The rows below fall into families. The same turns and mirrors carry the whole set onto itself and the rows of a family onto each other. For each named row, which other rows are in its family? Write them in the order they are listed.
These 30 rows form 5 families of 6 rows each.
tek: [ 18   0   7  10  12  -4   0  38  14  19 -12 -25  -7 -10  14  41   0  -3
   9 -20  24  19  23  31  16  -9 -42   8 -16  -1   5  -2  30]
tevus: [ 28 -17   7 -11  20 -17   3  18   1   6 -27 -15 -15  -9 -58  -4 -20 -10
  27   1  10   5  -5  -7  45   2 -13  -9  -3 -25   3  30  17]
bope: [ -1 -16  -6 -10  24 -18  19  -7  10   4 -43 -45 -18 -21  -6  -6 -10   1
  22 -44  22  -1  42  10  -5  -1  -4  -5  25   2 -13  24 -14]
fosab: [ 21 -13   9 -14  26 -20   7  21   4   6 -35  -7 -18 -18 -54 -12 -10 -14
  16   5  -6   2  -6 -18  46 -14 -10  -7   1 -15   0  14  15]
mov: [  8   5   4  -8  18  -7  -7 -26 -12   6  -5 -43   2  -9 -21  53  11   9
  -1 -10  20  26  66  41  13  17  -1 -10 -29  23 -23   5  10]
zagef: [ 20 -11   2 -12  22 -24  13  25  -1   6 -36 -13 -16  -5 -43  -6 -23 -28
  14   0  13   1 -11 -10  35   5 -12  -8  -8 -32   1  26   9]
dor: [  0  -5  14 -10  17 -22  -5  22  18   4 -22 -19 -13   4 -45 -10 -21 -15
  15   7   4   9 -15   1  46  -4 -15  -7   0 -30  -6  16  10]
lofa: [ 21  -9  13   6  14  -9  -1  40  27  28 -11 -12 -15 -14  17  34  -2  -1
  -2 -22  18   8  34   6  27  -2 -42  21 -11  -6   0   0  18]
Koleg: [ -7   2  -5 -10  17  -3   4  -3   8  11 -37 -44 -26 -10   9  -9   0  -4
  24 -48  20  16  37   7  13   9   1   7  32   7 -16  14   7]
karud: [-10 -10   2  -1  30  -1  12  -2   5   3 -28 -46 -24  -6  -3  -4   6  -4
  16 -35  15  15  51   1  15   7   9   6  39  -6 -18  36  -3]
nuba: [ 22 -26   5   1  13  -7  32  -4  -1   5   7   9  26 -11 -14  27   5   0
 -20  14 -15  21  19   7  28  -4  -6 -11 -56  -8 -22  23  14]
sis: [  6  -6  -3 -16  38 -21  20 -64   6  -8  -7  -8 -23 -34 -21   0 -12  10
   2  10  13  -2  29  11  30   1   4 -28   6   5  -8   8   2]
dup: [  5 -11   7   3  18   1 -15 -19  -4   4 -10 -54  -3 -22 -25  44  16   8
   4 -18   0  24  64  41  12  -2   7  -9 -19  30 -32  10  19]
bafeg: [ -2  -3   1  -8  17   2  22   4   7   6 -29 -46 -13  -5  -4 -12 -10  -1
  17 -47  26  16  31   6   7  14   4  -2  29  12 -15  28  -8]
Feto: [ 15 -24  -7  -4  15   0  24 -14   3   6  -4   5  24   1 -10  12   4   0
 -15   7 -15  25  14   4  30   0 -14   5 -59  -7 -33  22  19]
Povop: [ 19 -24   3 -12   5 -13  20 -12  -4  10  -7  -8  26 -16  -4  28   2  -1
  -7  28 -12  20  15  -2  20   8 -13   3 -49  -6 -42  22  30]
midod: [ 10  -6  19  -2  38  -9  27 -55  13  -1 -18 -10 -10 -35 -21   7 -21  -7
  -4  26  19   6  32  -8  32  -9  20 -25  -9  10  -8  11  -4]
Rimoz: [  9  -8  -4   7  32  -5 -14 -17  -8   8  -8 -41 -12 -17 -31  58  15 -13
 -10  -5   3  12  67  39  14  -5  -5   0 -20  22 -32  10  21]
Danin: [  1  -3  -2  -1  23 -10  15  -1  13   0 -33 -54 -22 -10 -11  -1 -24  -2
  27 -49  24  17  34   8  17   3   2 -13  31  10 -27  22  -6]
fas: [  2  11  28  -6  41 -18  24 -47   3  -6 -23 -21 -20 -36 -15  10   1   1
   9  26  17   3  25  -1  42  -9  13 -32   2   9  -3  14  -1]
Makip: [  8  -4   4  -7  10 -20  -2  44   9  12 -15  -9   3 -11  11  35  12   0
   9 -38  14  27  17  17  23 -11 -46   8 -17  -2  -7   4  25]
Suli: [ 12 -16  -1 -12  15  -6  27  -8  -7  15  -8   3  22   4 -16   6   7  -8
 -16  29 -16  20  23   0  24   1  -9   8 -60  -7 -14  20  18]
kem: [ 12  -9   0  -5  20  -7  31 -15   0  14  -7  -5  17   7   4   8  13 -13
 -14  24 -17  12  18  10  27  -7 -13 -11 -57   9 -37  19  23]
Sike: [ 29 -12  16 -18  20 -23   4  29   4  13 -35 -26 -20   1 -44 -16  -7   0
  22   7  -8  -5  -2  -9  46  -2 -18 -13 -16 -10  -4  20  13]
ped: [  8   1  10  -3   3  -6  -6  44  23  22  -3  -3   5  -4  -4  31  13 -12
   1 -30  22   8  19  21  18 -17 -38  -2 -10  -6  -5  -7  13]
kol: [  5   3   8 -14  24  -6  -9 -21 -18   6 -17 -42   2 -15 -39  51  14  -1
   1 -18  10  21  59  44   5   1   7  -6 -25  27 -25  12  15]
zono: [ -2   5  13  -2  33 -20  12 -63   4  -8 -22   1 -14 -39 -16  14 -17  -1
  -1  18  28   7  25  -1  38  -2  16 -16  -7   6  -8  13   0]
Sen: [ -3   7  10 -13  36 -23  14 -59   2  -1 -21  -8 -19 -38 -32   7 -13  -2
  -6   2  11   2  31  -8  42   4  23 -20 -10   4 -12   9  -8]
Toki: [ 14   2  13   2  11 -15   8  38  26  19 -15 -10   0 -23   5  38   0   2
  -1 -35  21  20  19  25  23 -10 -44   8 -21   9  -1  -4  22]
bipi: [  0  12   7   1  11  -5  10 -21 -10   9  -6 -54   6 -26 -34  56  17  -1
  -5  -6   5  21  58  24  10   8  -1   8 -23  20 -33   3  10]

Which other rows belong to the same family as fas? lofa, karud, Rimoz, kem, Sike
Which other rows belong to the same family as Danin? mov, zagef, nuba, Makip, Sen
Which other rows belong to the same family as zono? tevus, bafeg, Feto, kol, Toki

The rows below fall into families. The same turns and mirrors carry the whole set onto itself and the rows of a family onto each other. For each named row, which other rows are in its family? Write them in the order they are listed.
These 32 rows form 4 families of 8 rows each.
Gifa: [-24  -4  22   7 -17  -2  33 -21 -20 -30  11  13 -12  -9]
fifo: [  4  -4 -13  25  42  -7  23  14 -33   6  15   7  17   0]
kinu: [-40  12  -1   4  14  -3  51   1 -16   9  22   3   4   4]
tiz: [ -1  12  43  37  -7  42  41 -16 -11   3  17 -11  23  -7]
mapen: [-36  17  -3  13  13 -11  51  -4 -16  15  19  -6   6  -2]
funob: [  4  23  -3   8  14   0 -20  10   7   5  16  11  12   9]
mana: [  6  27  33  45   7  40  47  -7   2   0  19 -16  23   0]
bagip: [-21   8  15  23  31  23  24 -10  30   7  21  16   7   1]
val: [-30  14  -5   9   1 -15  45   4 -26   1  24  -6  -6  -4]
Pime: [  0   7  42  29   8  46  47 -13  -6  -6  14 -12  25  -7]
todon: [  9 -20  19  40   8   0  17 -13 -37 -30   7  16   1 -15]
kibi: [ 12  31   2  10   8   7 -13   8  13 -17  12   8  13  12]
Kubez: [ 24  19  24   1   3  29  13  11 -30 -18   4 -19  34   0]
Nugi: [-20  11  18  35  16  21  22 -12  26  16  22  16   8  -2]
sodig: [  6  -1  -7  40  37 -16  19   5 -31   5   9   6  17  -8]
deses: [  1   6  -6  34  35 -18  20  12 -35  15  11   6   9  -1]
kese: [ 19 -12  27  33  11   1   6  -7 -42 -21  -7  15  12  -8]
Tazak: [ 16 -20  21  23  15  11  11  -8 -40 -31  -4  19  16  -6]
Rato: [  5  20  -2  -3  26   5 -12  14   6  -5  12   7  18   7]
kesam: [  4  -2  -8  39  27 -16  31   8 -42   2  20  -1   7  -9]
noras: [-40  20   5  11   7 -10  48  -3 -15  15  18   2  -2   2]
sigub: [ -1  20  16  44  24  23  15 -10  31   1  19  16   9   4]
pab: [ 25  23  23   9  -8  21   0  10 -33  -9   9 -14  29   0]
teru: [-32   4  27   3 -21   9  38 -25 -20 -25   2   4   3  -7]
rulof: [  3  29  -9   4  14  -1 -17  10   0  -8  16   2  19   6]
Gat: [-24  13  10  33  21  17  14 -15  30   4  19  17  11   0]
getan: [-28  -6  32   1 -14  17  39 -21 -21 -27   4  12   3  -3]
pugi: [-23  -2  37   9 -22  11  34 -25 -23 -22   0  13  -3  -5]
futul: [ 21  39  21  10  -9  23  16   9 -17 -18   8 -18  27   8]
mizo: [ 13 -15  23  28   4   2   6 -16 -35 -32  -6  14  13 -13]
betat: [ -8  12  38  43   5  43  43 -20  -4  -5  15 -10  26  -7]
vak: [ 19  25  21  16  -4  26  11   6 -35 -17   8 -24  36   0]

Which other rows belong to the same family as Kubez? fifo, kinu, bagip, Pime, Tazak, Rato, getan
Which other rows belong to the same family as kesam? Gifa, mana, val, todon, kibi, sigub, futul

The rows below fall into families. The same turns and mirrors carry the whole set onto itself and the rows of a family onto each other. For each named row, which other rows are in its family? Write them in the order they are listed.
These 16 rows form 4 families of 4 rows each.
L: [-20   4  10 -19  14 -32  12  -6  31   6  12   0 -20 -11   4  28 -20 -16
  13   3 -10  -3 -22  12 -24   0]
B: [ 27  15   6  -3   0  15 -41  -6 -20 -11  23   0   7  17 -26  -7   9  -5
  11  -8   8  34 -13  -2   6 -24]
J: [ -9  -2 -23  -4  16  17 -11  21  -2 -21 -11  -7  30 -14  12  13  27  26
  -6 -20   7   1  -8  13  18  -1]
M: [  8  30 -14  11   8  15 -29  15 -10 -22   6   9  36  14   4   2  -6  -3
  25 -17  -2   8 -34 -21  -4 -10]
X: [-28  -3  17 -11  15 -12  -7  13 -22  29  17 -17 -23  -2  17   7 -11   8
   8  -9 -10  -7 -17 -32   8 -19]
R: [-40   5 -14 -15   6  -4 -14  19  26  10   2 -10 -14  -6  14  17  -4   1
  -8 -38  10 -16 -50 -12  14   1]
Z: [ 18   0   1 -23   3 -18   8 -12  34   5   9   3  -9   6 -18  12  11 -15
   0  22  15  12   8  38 -11   5]
Y: [-26   5  21  -7 -11 -22   7  20  26   8  18 -12 -40  12  -9   5 -12 -22
  -9  12  29  19 -22  -4   0  -6]
D: [-17   8 -11 -27  12 -13  -5  -7   8 -16   8   0  -4  -7  36  17 -16  29
  21 -21  -5  -1 -38  15   0  11]
E: [  8  19   1  20 -10 -12 -11  11  -1   2  16  11  15  -7  -1  16  -6 -33
   3 -18  -2 -22 -44 -31 -11  13]
P: [  4  -2  11   5  -1   0   9  24  -2 -22   5 -10   5   3 -10   2  19   3
  -5  29  25  36  20  18   5 -11]
C: [ 23   5  18   8 -18 -10 -21  -9 -12  14  34   2 -13  -4 -34   5  11 -32
 -12  -9   9   7 -23 -13   1   0]
G: [  0  -1   6 -10  -8   8 -12   6 -15  10  11 -12  15   7  43  -4  11  28
  -5 -18  15 -13 -11 -24  34  14]
V: [ 22   4 -18 -26   1   2  -6 -16  12 -17   5   4   9   9  14   0  15  30
  11  -1  17  14  -6  40  12  15]
Q: [-16   7  16 -16  14   8  -2  25  10  27   9 -13  -7  17 -13   0  11 -24
   1  21  -5  -2  13 -15 -23 -29]
H: [ 15   8   5 -13  -9  28  -3  20  17   7   3  -9  33  27  13 -11  33  -6
  -8  13  22  -7  18  -5   4   5]

Which other rows belong to the same family as D? L, Z, V
Which other rows belong to the same family as Q? X, G, H
Which other rows belong to the same family as J? R, Y, P

The rows below fall into families. The same turns and mirrors carry the whole set onto itself and the rows of a family onto each other. For each named row, which other rows are in its family? Write them in the order they are listed.
These 15 rows form 3 families of 5 rows each.
Larag: [  1 -33   0 -27 -21   6  23  10  47   1  -8 -12   5  -9 -12  34 -14   0
   2 -33  -5   5   4  -7]
daro: [ -2 -36   6 -19 -16   6  34  12  32   3  -8  -4  12  -4 -18  38 -13   2
   2 -26  -1   9   4  -5]
fube: [-26  13   0  -2  -1   9   0   0   6  -5  42   6  14 -23  12 -26   7 -34
   8 -15  19 -14   0   1]
dob: [-12 -34 -30  11   9  40   4  -9  19  18  20 -14  -5   7   2  22  -5 -28
  10  12   2  -7 -17  -5]
kabif: [-27  13  -7   6  -2  19  -5  -6   0  -2  41   4   4 -23  -1 -23  18 -35
  -5 -30  17 -13   2  -1]
Nir: [ 13  -1 -37 -16  -7   2   1  -9  10 -21 -19 -10  18  -9 -25 -10 -18  18
 -37  -7 -13 -11  16 -23]
mif: [ 13  -3 -28 -26  -2  -1  -3  -7   3 -12 -37 -10  16 -11 -14 -14 -14  17
 -33  -6   2  -7  10 -18]
nifu: [-10   2 -13 -19 -12  10  17  -6   8  -6   2 -24  10  -8  -8 -30 -16 -35
 -30   9   9  -9  60  27]
Pudot: [ -5 -20 -31  12   7  36   4 -13  25  31  26 -20  -1   8 -11  23   6 -33
  10   2  -3  -8  -9 -15]
refim: [ 19  -5 -27 -19  -5   3  10 -12   4 -13 -31  -9  26 -15 -17 -10 -19  22
 -33   0   5  -2  12  -9]
sogo: [-18  -2 -10 -25 -12  16  15  -1   6  -6   3 -32   6 -12 -16 -32 -14 -40
 -26  11  -1 -18  57  13]
lel: [ -4 -30 -25   2   8  32   7  -5   8  23  26 -13   3  12   1  26   4 -33
   9  13   1   4 -17  -2]
Faf: [-17  -1 -14 -11 -20  10  10  -1  13 -11   9 -35   8  -3 -10 -33  -4 -37
 -34   0   1  -7  63   1]
mab: [ -6 -20  -2  -9 -10  -1  31  12  47   5 -10  -3   1  -3 -17  37  -9  -2
  -6 -34 -13   1   8 -17]
Kurim: [-17  14  -3  -7  -1   8  -5  -5  -3  -4  41  10  12 -20   8 -20   6 -42
   0 -16  15  -7  -2  17]

Which other rows belong to the same family as fube? Larag, dob, mif, sogo
Which other rows belong to the same family as refim? daro, nifu, lel, Kurim

